In the rows, zero is written as 128.
Rotation paths and how fast each direction turns (degrees a step):
Each turn is a multiple of 5 degrees from 10 to 175, or 0.
Path 1:
[119 136 132 141 123 122 130 122 129 127 130 133 125 118 123 131 127 133
 124 124 128 127 138 138 114 130 136 141 130 130 141 138 124 125 134 121
 135 133]
[118 128 131 139 118 124 133 116 124 123 130 131 127 121 132 128 131 126
 125 122 123 141 131 139 121 129 136 132 130 129 141 131 123 124 127 115
 130 142]
[120 127 134 141 125 133 132 115 124 122 120 128 130 128 131 132 132 127
 125 127 126 132 121 133 122 130 138 137 126 136 138 136 129 113 128 120
 126 140]
[119 127 133 144 126 126 134 124 125 131 128 137 128 127 128 137 131 130
 128 121 129 129 130 130 114 129 141 143 130 134 129 142 124 117 126 123
 122 134]
[122 130 129 143 121 120 132 122 124 129 133 135 123 122 120 133 127 128
 119 121 133 131 124 131 116 128 140 137 128 130 131 136 115 128 124 115
 128 133]
[128 136 133 139 123 126 130 120 124 121 128 123 127 128 123 127 121 128
 118 126 131 131 128 135 117 128 137 138 127 131 147 134 119 122 131 116
 129 133]
[122 133 134 139 127 129 136 118 127 123 131 130 128 134 130 130 128 132
 130 118 120 135 134 138 118 133 138 140 129 129 143 133 125 119 133 121
 127 138]
[116 126 131 142 122 126 140 114 129 131 126 135 127 121 124 135 134 132
 126 119 120 128 125 136 121 133 136 141 127 134 133 135 127 121 130 120
 133 137]
[118 131 132 143 118 124 130 122 123 128 121 132 129 116 128 135 129 127
 122 132 131 129 128 132 115 125 134 136 127 134 138 139 125 118 123 120
 130 138]
[121 130 133 144 121 124 128 122 119 122 129 131 128 131 132 129 128 123
 126 126 131 135 125 134 116 125 139 135 130 129 134 140 119 120 123 114
 120 136]
[129 127 130 142 128 128 135 115 126 125 130 129 129 134 123 131 128 127
 124 118 129 131 120 133 118 133 142 142 129 135 134 136 120 120 134 118
 124 130]
Speeds:
[127 127 129 125 128 133 128 127 130 129 126 129 127 126 129 129 128 128
 126 128 124 132 130 127 127 128 128 128 126 126 129 127 130 127 128 127
 132 129] => 65
[127 130 131 128 128 131 128 128 127 126 127 127 129 134 129 127 128 129
 130 129 125 127 127 129 127 127 131 128 128 126 125 130 129 127 129 129
 128 126] => 100
[130 130 128 128 129 130 126 128 129 128 124 126 129 126 126 128 126 129
 126 131 130 125 128 128 127 128 127 130 127 132 131 129 130 126 130 129
 129 126] => 130
Path 2:
[123 133 133 123 133 136 113 128 131 135 131 119 124 130 134 123 119 129
 136 129 133 139 127 133 130 118 142 122 124 133 134 120 123 128 127 116
 127 125]
[119 135 133 123 133 137 114 131 128 131 129 121 123 131 135 127 122 129
 136 129 132 138 124 134 131 116 139 123 124 131 133 119 125 129 129 115
 129 125]
[119 135 131 123 135 135 114 130 125 128 130 122 123 133 137 128 122 127
 136 128 135 139 124 135 131 118 139 123 122 131 135 116 127 125 128 116
 131 127]
[125 133 130 123 131 134 115 126 126 131 132 123 123 132 136 126 123 130
 135 130 136 143 123 134 132 121 141 125 119 133 135 115 126 122 127 119
 128 125]
[126 133 130 123 130 136 114 126 131 134 132 120 123 131 132 124 122 130
 135 130 136 140 124 134 131 121 144 124 120 133 135 116 125 128 128 120
 129 126]
[124 134 133 124 131 138 113 128 132 135 131 119 123 130 132 125 120 131
 134 129 132 137 124 135 131 119 143 125 122 132 134 120 125 131 128 117
 129 125]
[121 133 131 122 134 137 114 130 128 131 132 118 124 131 134 127 120 130
 136 129 131 135 123 134 130 119 139 125 122 132 134 117 125 132 127 115
 130 123]
[122 135 130 122 134 138 113 128 123 129 130 122 124 132 135 127 122 131
 136 127 131 138 122 135 132 119 139 127 119 131 133 115 126 129 126 113
 132 126]
[123 132 128 124 132 136 116 124 126 129 131 122 124 132 134 127 122 131
 134 131 133 142 122 135 133 124 141 127 119 134 135 113 128 127 125 117
 131 125]
[127 131 129 125 131 139 113 124 130 133 132 121 124 131 132 125 122 131
 134 132 133 140 123 133 132 125 143 127 118 134 136 115 126 128 126 115
 128 125]
[125 134 130 125 131 138 114 125 131 134 133 118 123 131 128 124 121 133
 134 130 130 137 121 134 131 122 144 128 120 133 134 117 123 132 126 113
 129 123]
Speeds:
[132 126 127 128 126 127 127 124 128 128 129 130 127 128 128 127 129 128
 128 130 131 132 128 128 129 131 130 129 126 129 129 127 129 124 128 132
 127 129] => 70
[128 127 127 129 130 129 127 129 129 129 127 127 127 131 129 125 127 126
 127 130 130 127 130 128 131 131 126 128 130 132 125 130 130 127 126 125
 129 131] => 0
Path 3:
[136 137 123 118 137 132 135 127 124 129 130 129 125 124 125 119 137 122
 122 135 126 129 125 124 122 132 123 117 115 122 125 140 132 131 127 132
 138 128]
[134 138 126 118 137 130 131 126 120 125 134 128 122 119 124 116 137 118
 121 130 124 124 127 128 120 131 123 128 120 122 123 142 130 131 127 135
 137 129]
[134 134 128 121 135 129 135 129 119 131 129 129 125 115 123 121 135 121
 120 137 124 124 129 127 123 131 123 128 115 120 119 138 129 131 128 132
 140 130]
[135 135 126 119 136 135 135 129 120 127 126 123 124 120 128 121 135 121
 118 138 123 122 129 127 124 128 124 123 120 119 121 138 130 126 132 132
 142 129]
[132 135 126 119 134 136 137 130 117 128 126 126 128 127 131 121 137 121
 121 138 124 123 129 126 124 128 122 127 119 122 121 146 131 127 124 133
 138 134]
[135 134 124 115 132 132 140 130 118 130 128 127 127 125 131 121 135 126
 123 134 125 126 128 125 123 132 118 122 118 118 120 140 133 131 122 128
 136 130]
[135 136 121 115 133 130 135 127 121 125 131 125 123 122 131 116 136 124
 120 134 122 121 128 127 122 133 116 126 125 120 120 140 134 130 127 129
 133 128]
[131 135 125 120 137 129 138 125 116 129 131 125 127 119 127 119 131 123
 124 136 120 119 131 126 126 132 117 130 119 120 117 138 133 127 125 129
 132 130]
[132 134 124 119 139 132 140 128 121 131 129 121 129 123 128 119 131 124
 123 140 120 120 131 125 128 132 119 124 119 120 118 133 133 124 131 129
 138 127]
[129 136 123 119 139 136 136 126 121 128 131 123 130 131 131 116 135 123
 124 139 121 122 129 128 128 128 119 124 120 126 122 139 134 123 126 131
 134 130]
[132 135 124 118 139 131 139 126 121 133 132 127 130 129 127 119 136 124
 125 136 123 127 127 127 123 133 117 120 114 124 122 139 134 126 123 129
 132 129]
Speeds:
[129 129 126 126 126 128 128 127 129 128 129 130 127 132 129 127 130 129
 129 125 130 130 126 127 126 129 127 125 129 128 130 131 129 131 125 127
 125 128] => 70
[130 129 127 126 128 129 127 128 132 125 127 126 126 128 130 126 127 128
 126 128 127 127 128 127 129 128 129 124 131 127 130 126 128 128 132 128
 130 125] => 135
Path 4:
[128 125 135 121 125 131 134 129 124 121 118 124 123 112 129 127 126 116
 135 125 135 132 130 138 128 132 127 126 122 124 135 119 122 136 121 125
 124 131]
[127 124 134 122 130 132 132 125 124 122 114 120 124 111 127 123 127 116
 125 125 129 135 133 139 129 133 129 127 122 124 133 115 135 129 126 129
 128 134]
[126 128 133 122 125 136 128 130 130 123 114 120 125 115 123 126 130 124
 125 121 127 129 130 141 129 135 132 130 120 126 125 114 137 129 119 122
 126 126]
[129 127 126 118 121 137 124 131 129 123 116 128 124 113 124 132 126 122
 130 123 135 135 130 134 126 135 130 127 124 126 127 118 140 133 124 123
 125 120]
[128 122 130 117 118 131 130 134 127 119 122 128 117 113 125 129 127 117
 131 129 132 140 126 134 130 127 133 130 123 126 132 121 135 135 121 124
 123 123]
[126 125 132 122 125 130 136 133 125 121 118 125 119 118 130 130 127 115
 133 128 131 133 127 137 131 131 132 129 124 120 136 123 138 139 124 127
 121 129]
[124 125 132 127 127 132 128 127 126 123 116 124 125 118 122 129 126 114
 128 129 123 135 129 141 132 130 131 129 125 127 134 117 141 139 127 125
 121 134]
[127 126 135 126 124 134 129 130 129 123 115 126 126 119 117 127 130 121
 134 125 124 129 128 139 131 131 127 126 123 131 127 115 136 139 119 119
 123 129]
[135 126 130 120 121 130 129 129 126 125 112 126 121 115 122 128 129 119
 136 123 130 137 131 133 126 133 125 124 128 128 126 116 132 139 124 122
 127 126]
[140 123 134 118 121 132 132 132 125 120 118 123 116 113 128 129 130 116
 130 124 123 135 130 131 127 132 136 130 126 127 131 119 131 133 121 127
 130 128]
[135 125 132 124 127 135 133 133 126 121 118 123 121 115 130 134 127 116
 133 125 127 127 130 139 128 136 136 134 120 123 138 121 132 135 123 125
 123 130]
Speeds:
[132 128 129 130 128 126 129 128 128 129 126 129 127 130 126 129 128 126
 132 128 123 127 128 128 128 128 127 128 131 130 128 128 126 132 128 127
 128 131] => 35
[127 129 126 129 126 131 123 128 130 128 129 130 131 128 124 129 125 129
 130 128 128 127 129 130 127 128 127 128 126 131 127 128 128 128 128 125
 125 126] => 85
Path 5:
[131 132 123 129 131 131 129 132 128 120 126 133 131 130 127 134 119 140
 129 118 129 130 135 126 111 136 123 120 120 122 133 143 141 130 128 131
 121 131]
[130 132 123 129 129 134 127 129 125 119 118 137 132 123 128 132 122 144
 127 122 128 126 128 121 116 137 124 119 126 123 130 138 138 130 129 131
 114 127]
[135 138 128 127 128 132 130 131 124 129 122 139 134 124 129 128 123 142
 125 117 130 123 125 118 122 136 128 116 130 121 131 142 138 127 129 132
 117 136]
[136 136 123 122 127 138 130 134 128 127 126 138 136 125 130 131 123 137
 128 117 131 125 135 125 117 135 129 113 122 125 134 140 135 125 128 131
 126 139]
[136 132 125 125 132 143 129 130 127 122 118 140 134 124 134 136 131 138
 124 121 131 125 132 125 115 138 125 116 122 126 132 136 130 126 132 126
 122 131]
[139 142 131 128 133 137 132 132 122 128 119 135 135 124 128 135 132 134
 120 118 130 125 125 121 122 136 123 116 125 121 129 141 131 130 135 125
 121 129]
[141 140 128 128 134 140 134 135 122 126 128 132 138 128 125 134 126 133
 126 113 130 127 129 123 124 137 124 119 121 123 133 142 134 131 132 126
 131 134]
[136 129 125 130 138 139 135 132 126 121 126 133 138 129 129 136 127 139
 132 117 133 130 132 125 116 142 122 124 119 125 135 139 134 133 132 126
 128 129]
[134 134 128 131 134 132 130 129 124 123 120 131 136 129 131 132 129 141
 129 117 135 130 125 122 119 141 118 123 125 122 131 144 134 137 133 123
 119 124]
[136 140 129 128 126 131 126 130 123 123 127 131 141 128 126 130 123 141
 129 114 133 132 125 123 126 138 123 122 128 126 130 148 141 137 131 127
 123 131]
[137 129 125 127 127 131 128 130 129 120 125 137 143 123 128 131 122 143
 133 117 134 131 130 124 123 141 128 123 125 127 132 140 136 131 130 129
 124 139]
Speeds:
[128 125 128 127 130 127 130 129 131 129 130 128 129 130 130 127 126 127
 131 127 129 129 132 128 125 130 129 128 127 128 130 126 127 126 128 128
 131 132] => 100
[127 127 128 129 130 129 129 128 127 128 130 125 127 131 126 126 126 131
 131 129 127 127 127 127 127 129 126 130 127 125 128 130 131 130 127 128
 129 125] => 45
Path 6:
[120 132 134 132 143 123 128 134 140 129 135 129 138 123 134 132 128 130
 136 121 128 127 124 128 127 124 124 127 127 128 138 133 120 124 132 121
 126 108]
[122 132 130 128 140 124 132 135 137 128 140 130 135 121 131 127 126 131
 134 124 124 125 120 127 124 125 127 124 131 131 137 132 122 124 136 117
 127 104]
[122 136 129 131 140 119 128 132 141 125 137 130 135 125 129 129 129 130
 135 119 121 127 124 128 126 125 125 120 132 130 137 135 123 125 138 118
 131 107]
[120 137 132 129 139 121 127 132 141 126 134 132 139 125 130 132 127 129
 134 120 126 127 126 128 125 121 124 124 128 129 138 134 122 122 133 125
 129 106]
[121 135 133 127 135 124 126 136 136 128 138 134 137 123 131 133 122 130
 134 124 125 125 123 128 119 124 127 125 126 131 138 132 121 125 133 119
 128 103]
[122 137 132 132 135 120 125 132 140 127 136 129 134 126 129 132 122 132
 134 124 122 125 125 131 123 127 127 120 131 130 137 133 121 129 136 118
 130 107]
[121 134 135 134 140 120 124 131 143 128 134 128 136 125 133 134 124 129
 135 120 125 127 127 132 127 126 125 124 127 128 139 133 117 127 134 123
 127 107]
[120 132 135 131 139 125 127 136 137 128 137 132 137 121 134 133 124 131
 135 123 128 126 124 128 124 124 127 127 126 130 138 130 118 126 132 119
 126 106]
[123 132 131 133 140 122 131 135 137 127 140 128 134 123 130 130 125 132
 136 123 123 126 121 128 125 126 128 123 131 129 137 131 120 126 137 116
 126 109]
[122 133 130 133 143 120 127 131 143 128 135 128 137 124 129 129 129 130
 136 118 123 127 124 128 127 125 124 122 130 130 137 134 122 123 137 121
 126 109]
[118 135 129 127 141 121 127 134 139 128 137 132 139 122 131 130 128 131
 135 120 128 126 123 127 123 122 124 127 127 130 139 131 122 121 132 122
 128 105]
Speeds:
[129 124 131 133 131 129 129 129 127 128 129 125 126 127 130 129 127 128
 129 128 130 128 128 130 129 129 128 129 128 126 128 126 125 130 128 126
 125 130] => 45
Path 7:
[117 123 142 122 130 135 121 118 129 132 133 137 129 123 122 129 125 130
 128 119 130 135 121 134 122 137 131 112 119 127 131 135 132 127 133 120
 128 126]
[120 122 142 130 135 138 120 113 139 130 132 136 125 123 128 129 128 131
 131 118 128 129 123 135 120 133 129 112 122 127 127 131 123 134 130 125
 130 123]
[118 116 138 128 131 135 120 120 133 130 132 135 126 124 122 132 126 128
 132 115 124 132 120 135 121 138 125 112 120 127 129 131 125 129 133 121
 123 119]
[117 123 140 132 132 133 117 116 137 126 136 137 121 123 126 129 125 135
 133 118 126 133 123 132 124 132 131 115 120 124 127 132 119 134 129 124
 125 127]
[120 122 141 126 130 134 119 122 129 127 135 139 128 126 118 132 129 133
 132 118 127 135 119 138 121 134 126 113 118 129 129 136 123 130 128 122
 130 127]
[118 126 143 132 135 136 122 115 134 127 135 136 123 122 125 129 132 131
 130 119 128 130 123 134 121 135 131 110 121 124 128 132 124 135 128 124
 128 131]
[119 120 140 127 133 134 122 123 129 134 133 138 127 124 125 129 123 129
 127 120 124 132 119 135 121 139 126 108 120 123 130 131 130 131 136 120
 130 125]
[115 124 139 127 132 134 119 111 138 133 134 135 124 123 127 124 123 131
 128 119 130 132 123 134 122 135 134 115 120 125 128 133 129 131 132 121
 127 127]
[120 120 140 127 132 140 119 118 136 130 129 137 131 126 122 130 125 131
 130 117 128 133 118 135 122 132 126 114 120 130 129 131 124 131 131 123
 133 120]
[117 120 140 130 134 134 121 113 135 125 136 134 123 122 122 131 131 130
 134 116 127 129 122 132 121 137 128 113 123 128 127 129 123 131 130 125
 123 124]
[119 120 140 132 129 135 118 125 131 127 134 137 124 128 123 132 122 132
 134 118 123 131 120 132 122 135 124 111 119 123 129 131 120 134 130 121
 129 124]
Speeds:
[130 127 128 127 130 129 126 128 128 129 127 129 128 128 128 126 129 128
 126 134 127 130 127 131 129 129 129 130 127 126 128 128 126 132 128 129
 123 128] => 0
Path 8:
[138 132 136 134 120 131 132 124 127 137 131 123 117 128 125 119 126 122
 124 127 132 121 129 125 123 128 123 134 131 129 131 124 134 132 134 111
 127 113]
[137 134 137 130 121 141 128 128 124 134 124 124 122 131 127 119 127 121
 127 134 129 126 123 127 129 122 117 129 131 122 127 128 138 125 131 115
 128 109]
[138 129 131 124 122 137 132 130 128 143 122 115 120 125 123 121 125 125
 133 127 130 121 122 128 129 125 122 130 128 131 129 122 132 129 130 117
 121 110]
[133 130 129 126 124 135 126 131 122 141 123 121 120 124 129 118 125 118
 135 126 131 121 132 122 133 127 117 136 135 124 129 131 136 126 135 116
 129 117]
[137 133 133 132 119 129 132 125 126 140 130 121 118 128 124 119 127 119
 126 125 133 121 132 125 123 132 125 135 134 133 134 128 136 128 133 109
 128 113]
[138 133 138 131 121 138 130 126 126 134 126 126 120 130 127 121 127 120
 124 131 128 126 124 126 127 124 116 132 131 122 127 125 138 129 134 114
 129 112]
[138 131 131 128 118 138 130 129 128 139 125 116 123 124 123 120 126 124
 131 129 129 120 121 128 126 125 122 128 129 129 128 125 132 126 126 116
 121 108]
[134 129 132 123 124 136 129 131 123 140 122 118 120 124 127 118 123 119
 136 127 131 123 128 123 135 125 117 136 134 124 127 126 134 127 136 116
 129 116]
[136 133 130 132 121 131 127 127 126 140 127 120 119 125 124 119 126 120
 129 125 134 120 134 124 125 130 123 135 136 133 131 132 137 126 130 112
 127 114]
[136 133 139 133 122 137 132 127 126 136 128 124 120 132 130 119 125 120
 124 128 128 125 129 123 124 129 116 136 132 124 129 124 139 132 136 113
 131 115]
[139 135 133 127 118 137 129 127 130 136 123 121 122 130 123 120 127 121
 127 128 130 121 120 130 127 124 122 126 130 128 128 128 135 127 124 114
 122 107]
Speeds:
[129 128 129 126 131 124 128 128 132 127 130 126 132 127 127 130 127 130
 125 128 128 129 128 126 129 127 127 127 128 127 128 128 126 126 128 126
 131 129] => 0
[129 128 130 127 126 131 130 131 128 130 126 128 133 128 127 129 127 129
 128 127 126 129 126 131 127 127 125 127 125 128 126 125 129 128 125 130
 127 128] => 85
[128 127 127 126 130 130 125 128 129 126 126 126 125 127 127 128 128 130
 130 131 128 129 123 128 131 125 129 126 126 128 127 127 126 127 129 129
 126 125] => 80
Path 9:
[125 121 129 132 132 131 120 133 132 113 117 130 125 139 130 134 131 139
 116 117 127 134 117 127 131 133 133 123 129 130 121 131 133 129 123 120
 120 119]
[125 116 131 137 129 128 120 127 127 113 116 129 124 131 130 138 127 133
 125 121 129 135 117 128 132 124 138 119 138 129 126 135 128 126 128 117
 117 125]
[128 114 119 132 131 130 125 132 126 115 121 124 129 128 136 135 129 136
 117 125 133 136 115 126 129 120 132 128 138 134 120 127 124 125 126 120
 117 126]
[128 122 120 132 129 134 120 133 131 115 122 128 124 136 127 132 127 140
 114 119 129 132 113 125 130 128 131 129 129 133 116 130 130 130 127 120
 123 115]
[126 121 128 131 129 129 119 126 128 112 120 131 123 138 127 137 124 134
 125 119 128 128 113 128 132 124 136 123 137 125 121 136 133 128 134 120
 118 120]
[128 121 122 134 131 127 122 129 124 110 124 124 128 127 133 136 133 138
 122 125 132 133 115 128 132 122 133 125 140 124 122 125 125 128 131 119
 114 123]
[128 123 121 134 129 133 123 138 129 113 122 126 126 136 130 130 131 138
 111 124 131 136 118 126 128 128 134 125 132 129 117 125 121 133 129 118
 119 117]
[128 121 130 129 130 132 123 130 131 111 118 135 125 142 128 135 126 134
 119 123 128 134 118 125 135 128 138 121 134 126 119 131 129 132 134 119
 124 120]
[129 118 126 125 132 127 124 128 125 113 120 130 130 130 134 139 132 134
 124 122 133 136 114 128 139 126 134 122 140 125 124 128 126 129 126 120
 118 125]
[128 121 124 133 130 128 124 139 125 120 118 123 129 128 130 133 132 138
 119 121 132 139 114 127 129 126 133 123 135 129 118 127 121 130 122 120
 118 119]
[129 122 128 130 128 131 122 137 127 120 115 132 127 141 126 134 123 135
 119 124 128 133 116 125 130 120 138 124 135 132 118 134 125 130 130 119
 121 118]
Speeds:
[129 128 126 123 129 131 128 126 130 127 128 131 128 131 129 128 126 127
 126 128 128 126 127 127 132 129 126 130 127 129 127 127 131 130 129 128
 131 127] => 95
Path 10:
[116 121 123 133 132 119 123 124 129 134 119 132 123 117 128 123 130 126
 119 145 124 119 127 134 134 131 130 127 127 123 118 121 128 124 128 126
 127 133]
[121 118 124 134 126 119 125 126 132 141 121 127 116 118 126 122 134 128
 120 142 127 120 121 135 129 134 132 125 126 119 125 125 124 127 131 124
 125 131]
[123 120 124 136 122 119 127 127 128 137 123 126 118 116 126 128 131 130
 122 142 129 124 118 134 134 131 139 128 123 121 117 128 122 126 129 124
 127 129]
[120 117 126 136 133 121 131 128 122 136 120 126 125 120 126 125 130 127
 123 145 128 120 124 137 138 133 139 129 125 122 120 126 123 119 129 126
 127 131]
[120 118 125 140 128 119 128 128 122 141 119 127 123 124 126 126 134 125
 121 141 128 116 127 137 132 128 130 128 124 122 126 125 124 119 126 124
 130 128]
[123 120 126 138 123 123 126 122 129 136 118 129 125 119 127 124 130 125
 118 143 127 118 124 135 131 127 128 122 121 119 118 123 127 123 127 121
 129 129]
[121 117 125 134 128 121 127 125 128 134 119 134 126 117 127 122 134 129
 120 143 123 119 121 132 129 136 131 125 125 121 117 123 127 125 131 125
 123 128]
[119 121 120 135 128 114 127 130 128 139 119 131 117 116 126 126 134 129
 127 142 125 121 122 135 132 132 132 131 128 120 120 122 124 126 131 129
 128 131]
[119 121 125 133 129 119 125 127 127 136 124 124 116 117 126 126 128 126
 121 144 128 121 125 136 139 130 135 127 123 122 121 127 122 124 128 123
 128 136]
[121 117 127 136 126 123 129 124 125 140 121 125 121 120 128 124 133 127
 122 142 128 122 118 136 133 133 135 125 123 121 124 131 122 121 130 121
 124 127]
[123 120 125 141 124 121 131 128 123 138 116 130 125 122 127 127 132 128
 124 140 128 120 121 136 133 129 134 128 123 119 119 126 125 121 127 125
 128 125]
Speeds:
[131 126 130 129 123 131 128 126 130 128 128 128 128 127 128 128 128 128
 127 127 129 129 124 126 127 129 128 125 126 126 127 130 128 130 129 125
 126 125] => 95
